Rows are one point carried round by a steady rotation, each followed by how many ticks it has turned.
The counts run from 0 to 163.
[-18  -5 -28  17 -17 -12  -7 -23   3   6  -5  17  -4 -12  19  32  10   6
 -10   4   7  11  -1  -9  19   0  -1  -2  -5  16  25   2 -15  -4  22  20
  14   7  27 -13  -9   1   4 -23  22  -4 -16 -15 -17  17  -7  -3   8 -21
   1  -2  26  -4 -16  10   6  -1 -22   6   8   0   8  -5  23   4  -3   7
   2  -3  -2  -3]  34
[ -4 -13 -31   5 -16  -9   1 -21   0   4  -5   1  -9  -4  13  28  15   8
   8   2  -2  21 -18  -6   0 -11 -17   5   5   9  21   1 -28  -8  24  15
   8   0  15 -14  -4  -2   9 -23   3  -5 -15   1 -10  29   7   8 -13 -17
   4 -10  20 -19 -25 -10  28  -4 -19   8   8   5   5  -6   3  13   3  -3
 -10 -10  -2 -12]  140
[-19 -15 -16  16  -9  13  -9   8   0   6   7  19  -2  20  22  24   2  -1
  12   5  -2  -2  -7   2   9 -10   0 -16  -1  -4  32  14 -25   1  -3   7
  -2  -5  22  -1  -3  18  -2 -16  43   1  -6  15   4  11  -2   4  21   5
  -2   4  24   7   2  13  22   9 -38  24  -6   2  10 -19   4  15  12   3
  -2   1 -14   3]  93
[  4 -13 -12  28 -15   9 -14 -22  -8 -18  -7   9  -8 -11  31  31   0  12
  10   6   0  20  -9 -10  13 -24 -18 -11  -9 -10  26  -7 -12  -1   5  18
  -2   8  12  -1   7   9  14 -19  15  -7 -13   0  -7  18  -9   0   6  -3
   9   6  43 -12 -18  -3   1  -3 -29  13   8  -4   4   1   5 -14  10  -8
  -4  -2 -11   2]  48
[-10 -21 -20  23  -8  -5 -15 -24  -1  -8  -8   5  -6  -4  25  37  -2   2
  -3  18  -7  -1   5   1   6 -18 -13  -9  -7   9  29   0  -6  -4   6  17
   8   6  22  -4  -6  10  16 -10  33  -1 -12  -4 -17  19  -7   7  21  -3
   6  10  37 -10 -14  -2   5   2 -16  24  -3  -7  -2  -5  18  -7  20  -5
   7  13 -14 -10]  50
[  9 -12 -14  23 -11  10 -14 -15  -3 -11 -11   4  -6   5  23  34  -3   9
  14   6 -11  15 -12  -7  -3 -10 -23  -1   0 -18  29  -6 -19  -1   5  18
  -6   6  15 -11   3   5  -8 -17  19 -12  -6   3 -14  12 -17  -1 -14 -13
  10   3  31   4  -7   2  25  -2 -26  28   0  -3  -3 -12   4  -7  13 -20
  -4   1 -12   7]  143
[  0  -9 -19  26 -20 -11 -17 -10   4   2  -8   0   0 -12  17  34  16  -2
  14   6   1   2  -3  -8   3  -9 -20 -11 -13   5  20  -2 -24  -9  11  13
  19  11   0  -4   3   4  24 -27  16  -7 -17   2  -4  34  12  10  -5 -20
  15  -3  34  -9 -23  -3  16   7 -21  14  16   4  -4   3   0   9  17  -2
  11 -21  -4  -6]  27
[-27   0 -24   5 -10   0  -5 -13   6  -6  -5   8  -6  12  17  15   3  13
   3   7  11  18  -8  -5  20  -3   5   5  11   6  36  -5 -27   8   9   9
  -6 -10  12  -9  -7  16   0 -25  12  15  -7  -9  -9  13   4   8  12 -10
  -1   2  29 -27 -20   0  17 -13 -33  18   6  -1  19 -11  18  15   9  16
  -9   7 -14 -16]  86
[ -8   2 -12  19 -13   1  -8 -13 -12   9  -1  19  -8  14  18  22  12  10
  18   5   0  -1 -15 -13  20  -8  -9  -5   0 -19  30  -6 -34  -9  18  15
  -6  -2  26  -7  -2  13  -9 -23  21  -8  -6   3  -2  10  -4  -9   3   0
   5 -12  19  -2  -1  18  17 -15 -34  19   0  13   9 -23   6  18  -4  -1
 -14  -6  -5   9]  109
[  2  -6 -19  19  -5   2 -13  -3   5   0  -9  -1   0  -2  21  29   8  -8
  10   1  -5  16  -5   0   2  -2 -21  -6  -1  -2  29   1 -26   9   2   7
  15   3  11 -14  -1  12   8 -20  28   3  -9   3  -8  19   8  26   7 -25
   4   0  27  -8  -2   9  29  20 -28  17  10   3  -3  -5  -2  13  19  -4
  10  -6 -23  -3]  8
[ -7 -11 -39   3   9   3  -6 -16   6   6  -9  13  -3   4  22  23   8   1
  -8   1 -18  22   0  -2  10 -15 -16  -7  10  15  26  14 -15  -5  24  10
   8  -1  25 -22   1 -16  14 -18  15  -3 -17   0 -16  22  -8  20  13 -23
   1   7  20 -10  -1  -5  22  -1 -20   8   2  -5   6 -10   4  13   3  -9
  -8   5 -18 -13]  137
[-19 -20 -24  18 -16  13 -18  -5   0  -8   9  12   3  -8  25  18   6   2
  11   2  -8   3 -12   5   0 -25 -20  -8  -6  10  22  12 -19  -3  -1   9
  10  12   6  -5  -5   6  10 -10  33 -11   1  22  10  36  11  11  11  -1
 -14   0  27   0 -15   1  18  15 -21  17  11  -6   9   9   9   5  20   6
  -1   0 -13  -8]  60
[  6  -6 -24  10   0  -8  -6  -8   0   7  -8  11  -6  15  18  37  -2   7
  12   8  -8   6  -6   6  13  -2 -15   0  11 -11  39   2 -25  -6  16   0
  -4   0  37 -11  -6  -1  -1 -21  19  -5 -14   2 -22  15 -10  -2  10  -2
  18   2  21   4   1   5  26  -4 -28  15  -7   2  -4 -16  12  10  -2 -10
  -4  -2 -10   3]  126
[-25  -6 -34   8  -9   8 -10   0   4  -4  14  22   1  23  25  19   8   0
   0  -5  -6   4 -10  -2  11 -22  -3 -10  -3   1  44   6 -23  -3   9  12
  -1   6  27 -11   0   4 -11 -18  30  -1   2   6   7  20 -13   1  12   1
  -2   2  23   4 -21   9   8   2 -24  10   9  -8  26 -10   9  23   4   0
 -20  13  -3   8]  75
[ -8  -7  -8  14  -1  10 -12   8  -2   2   4  25   1  22  19  20  -1  -1
  12   9 -13 -20  -2  -5  12 -19  -9 -16  -1  -8  34   6 -29   5   3   9
  -1  -1  18 -10  -1  21   2 -12  35  -6 -10   7  -9  15  -6   3  16   3
   5   8  22   4  -2  13  16   8 -27  25   2   9   7 -17   5  16  22  -3
   3   7 -15  13]  92
[ -4  -7 -22  25   1   5 -13 -10 -13   6  -2  27   3   2  14  29  12   6
  16   5  -4  -9 -15 -17  11 -14 -20  -7   0 -15  31   1 -32  -9  12   9
  -1   5  27 -10   3  23 -11 -22  23 -10 -13   5   4  11   2  -1   9  -7
   9 -11  17  -2  -6  21  20  -4 -27  12   1  10   7 -17  10   8   3   0
  -8  -1 -16   8]  110
[-15 -18 -26   0 -15  -9   3   1  10   2  -7 -12  -1   4  15  31  -4  -6
  10   6  -6  33  -6  14   2 -11  -9 -12   6   7  25   3 -18   2   6   2
  10  -9   8 -13  -5  -8   9  -6  22  -1 -16   2 -16  32   2  17  -9 -10
  -1  14  23 -13 -14 -12  31  12 -28  13   8  -3  -8  -5  -2  18  11   0
   3  -1 -14 -18]  157
[ -8 -20 -11  10 -34   5  -8 -19  -1  -8   4   5  13   2  13  20  -1  13
  11   6   9  12 -17   2  -1 -14   9   2   3   3  33   2 -21   5   5   9
  -2   5   0  -9 -10  13  -3 -15  32  -6 -15   5  -7   7   2  -6  -7   3
   1   6  43   0 -24   1  23   4 -25  23  11  -2   5 -14   5   4  25   9
   7  14 -23  -1]  71
[ -4 -19 -24  13  -8   8  -6   2  -5   8  -1  10   2  -5  11  31   5  -8
  20  13 -15  18  -5  -3  -3 -30 -20 -24   1  -8  12   8  -7  -4  10  15
  -4  -8  20 -10   5  -6   5 -13  25 -28 -19   2 -16  21  -6   7   6   0
  17  15  21   2  -7  -6  27   8 -35   1  -1   0 -15 -16  -5  -1   8  -4
  -2   1 -30  -5]  134
[  2 -15 -23  15 -12  10  -8  -5  -8  11  -9  20   0  -9  10  31  14   0
  17  10  -7   6 -18  -6  -3 -26 -23 -17   4  -6  19  17 -11  -7  11  17
  -2  -5  12  -8   0  -5   4 -14  14 -28 -18   8 -17  22   0   6   0  -4
  19   4  25   2  -7  -1  24  10 -30  -9   5   5 -14 -10  -1   9   9  -3
   2  -5 -29   3]  133
[-24  -9 -26  23 -13  -7  -6 -23   9  -2  -6  14  -5 -13  25  29   3   3
  -8   7   2  27  -4  -7  23  -5  -4  -8 -10  18  32  -5 -14  -5  16  14
   9   2  24  -1  -4   6   6 -24  19   4 -11 -14 -18   7  -4  -5  11 -12
  -8   3  31  -2  -4  13   8  -1 -26   7   2 -11  -1 -13  26  -4  -4   1
  -6   1   4  -5]  33
[-17  -4 -43   8  -8   0  -1  14  13  19  10  24   5   3  14  17  11  -5
   5   3  -3  -1 -12  -4  13  -3  -2 -15   1   2  34   8 -28   1  -1   9
   1  -1  18 -10  -9  11   3 -17  35   6 -12   2   1  18   6  12  15  -5
   6  -1  24  -4 -14  13  15   9 -26   1  -3  -4   8 -10   7  23   3  18
   5   2 -19  -2]  95
[ -3 -15 -18   3 -26  -6  -9  -8   1   0  14   9   6   9  13  22  -1  11
   7   5   1   4 -10   9   0 -20   0  -1  -2   3  37  -1 -20   7   5   3
  -7   4   7 -20   0  12   1  -8  35  -4 -12   6 -11  13 -13  -7 -10   8
  11  12  39   7 -26  -1  19   9 -24  18   1 -13   3 -14   1   7  15   6
   3  20 -20   6]  72
[ -5  -8 -22  21 -14  -3  -5 -13  -1  -2 -12   0  -6 -20  25  31  24  -3
   8  -8   0  16 -16 -13  10  -4 -15  -9 -14   7  14  -3 -27  -5   9  14
  18  17   6  -4   9   0  13 -31  17   3  -8   2   2  29  10  14  -3 -23
   1  -7  27 -12 -17   3  14   8 -18   9  18  -2   4   4   0   7   6  -2
   5 -18   0  -3]  26
[-24 -23 -16  11 -30   5  -7 -19   9  -7   2  10  -3   7  23  25   2  10
  -7   7   7  12  -7   7  14  -7  -3   1   1  14  35   7 -16   9  12  10
  10   1   8 -11 -20  -4   8 -19  24  -2 -15   4 -20  15  -7  -8  12  -1
 -10   6  39   5 -14  -2  18   3 -24  25  12  -6  -6   0  26  -1  10   3
   0  16  -3 -14]  52
[-11  -3  -8  28  -5   0  -8 -15  -8  -6  -9  11 -11 -10  24  36  10   4
  19   2   3  25  -5 -18  13  -9 -15 -15   0  -3  37  -5 -15  -9  16  24
   7  -7  18  -3  -8  15 -11 -30   6  -3  -7  -4 -16   6  -2  -8   4  -6
   0  -8  24  -8  -5  14   8  -5 -34   5   2   7   4 -21  16   6  -5 -10
 -12  -2   4  10]  14
[ -8   4 -26   8 -12  13   0   5  -4   7   1  22  -4   0  20  20  25   2
  19  -7   0  10 -12 -23  11 -17  -3 -13  -1  -3  22   4 -23  -5   9  22
  -6   6   0  -9   3   1  10 -34   2  -4 -11   6  -4  24   0   7   5 -12
   5  -2  28  -9 -24   0  10 -15 -36  -7   9   4  18 -10  -9  23  10  13
 -10   5 -14   5]  98
[ -2   5 -21  12 -20 -10  -2  -4  19  -7 -11   5  -7   0  28  36  14   1
  15  -1   2  19  -6   1   7   7 -14 -10   2   3  32  -9 -27  -4  12  14
   2   1   2 -12  -9   0   7 -26   6   3 -13  -2 -23  32  -5   9 -11 -19
  11   2  33  -1 -10  -5  16  -3 -25   8  -3  -5  -6 -15   8  22   3  -3
   9  -2  -1  15]  11
[-20 -10 -22  21 -11   7  -8 -18  -6 -15  -2  12 -16   7  28  22   9  13
   8  12  -2  10  -7  -7  11 -27 -13 -11  -4  18  29  -6 -11  -4  13  22
  -3   1   9  -4   1  13   7  -8  10   5  -2  -2  -7  19  -9  -1   7  -8
  -6   2  29 -27 -25  -4   0 -19 -20  17   3  -8  22  -7  19   2  15   5
  -8   8  -1 -11]  67
[ -7 -11 -24  29   0   4 -16  -2 -13  13  -1  21  -3  -2   8  34  10  -3
  11   4 -11  -8 -13 -14   9  -7 -11  -5  -8 -10  19   8 -27   1   5  17
   1   6  22   4   2  24  -4 -22  35  -6 -10   5   4   5   6   4  14  -8
  12  -1  16  -1  -4  23  19   0 -27  11  10   5   2 -23  13   7  14  -1
   6  -9 -23  -1]  111
[-14 -14 -32  11 -22   3 -12  -2  11   3   6   6   2  -4  24  24   7  -5
   8   6  -4   6 -12  12  -3 -25 -17 -10  -2  11  22   6 -26   2  -3   3
   8   7   3  -4  -4   4  13  -4  36  -7  -9  13   1  42   6  15   8   5
   5   1  26  -4 -21  -7  19  17 -19   6  10 -10   4  10   5  17  19  14
   6  -1 -18  -9]  61
[-22  -6 -24   7 -13   1  -7   4   6  -4   7  16  -6  30  22  28   1   1
   4  -2  -7   2   3   0   7 -18   7 -12 -12  -1  35   2 -22   0   5  13
  -5   0  22 -10   2   2  -7 -10  36   2  -7   2   1  12 -16  -9   8   5
   2  14  31  14 -19   0  11  -5 -30  15   4 -13  16 -20   8  17  11   1
 -18  11  -3   5]  74
[ -5  -4 -15  17 -24  -5  -1  -8 -10  -2  -5   9   1  18   9  30  12  10
  14   8   5  -2  -7 -18   2 -12  13  -3  -8  -5  21  -7 -24   3  10  14
  -2   6   0  -6   0  20  -1 -17  22   4 -15  -8  -8  10  -2  -6  -9  -4
  12   6  30  -8 -33   5  14 -10 -33  24   7   4  11 -30   1  10  23   1
  -3  -7 -12   3]  89
[ -3  -4 -25  11 -23   1  -3   1  13  -5 -10  -1   0  -5  29  30  14  -4
  16  -2   5  30  -9   0   5  13  -7 -10  -5   6  22  -9 -30  -4   4  11
   3   2  -1  -7  -2   2   9 -25  19   5 -19   5 -19  28   1  15 -15 -21
   5  -1  34  -4 -10   0  16   4 -29  16  -1 -12  -8 -19   5  12   5  -6
  13  -9  -8  -5]  10
[ -6   2 -27   1  -3   8   5  -3   1  10   5  21   2  -4  15  23  18   7
  21   6  -4  29 -12 -12  15 -17 -15 -17   4   0  25   6 -21 -17  17  15
  -6  -7  19 -12   9  -7   2 -23  13  -6 -21   4 -10  27   0   5  15  -2
  11  -1  21  -8  -1  -4  15 -10 -31 -13  -5   1  -3 -14  -1  15  -6   2
 -17  -3 -16   2]  117
[-22 -20 -16  20 -17  -1 -12 -19   5  -7  -6  11  -9   2  22  24  -3   0
  -4  15   2   9   6   6  11 -11  -7  -6  -4  19  26   6 -11   8   3  15
   8  -2   9  -4 -10  -2  14 -10  35   2 -15   3 -15  13 -12   1  16   0
  -3  13  39   1  -8  -2  11  -2 -22  27   5  -3  -2   0  24  -9  18  -3
   5   7  -3 -14]  51
[-17  -4 -31  10 -25   3  -9   6  12  -1   1   4  -6   3  14  22  -3   3
   8   5  -7  14  -9  11   3 -24 -11 -10   2   1  26   1 -18   7  -4   3
   2  -2   4   0  -5  -9  19  -9  24  -6 -11   8  -4  41   1  13  10   3
   7  15  35  -7 -19 -10  18   6 -28  10  12 -14   0   8  -2  18  23  14
   3  -6 -20 -15]  62
[-14 -10 -38   6 -13  -4  -2  -6  12   6  -3   7  -9   3  25  32   5  -8
  -1  -8  -8  20  -3  10   8 -12  -9  -8 -10  14  24  16 -20  -6   2   7
  15   9  23   7  -5 -17  22 -18  24   1  -4   7   0  35  11   8  16  -9
   1  14  23  -5 -17  -2  12   4 -28   6  20  -7   8   3   4  14   5   4
  -3 -15   0 -14]  43
[-11 -23 -22   5  -3  -1  -7 -10  10   3  -4  -4   1  -2  18  29   6  -3
   3   1  -9  22  -1  13  -3 -21 -17 -11   5  15  27   7 -17   5  14   5
  21  -4  12 -20  -4   3   5 -12  27  -5  -9  10 -11  32  10  26   6 -16
  -4   7  22 -16 -11 -11  33  21 -21  14  12  -3  -1  -4   3  17  16  -5
   6   4 -13 -11]  156
[-25 -15 -25   1 -30 -13  -1 -16   6  -2   2  10  -3   7  11  28   2  17
  -3   4  10   9  -6   7   6 -14  -1   4   3  16  38  14 -15   1  18   3
  15  -1  17 -19 -17   0   4 -20  23 -14 -16   5 -19  16  -5 -14   9   6
   1   6  36   0 -20  -4  22   5 -22   3   7  -1   3   8  20  13   5   3
  -1   7  -4  -3]  53
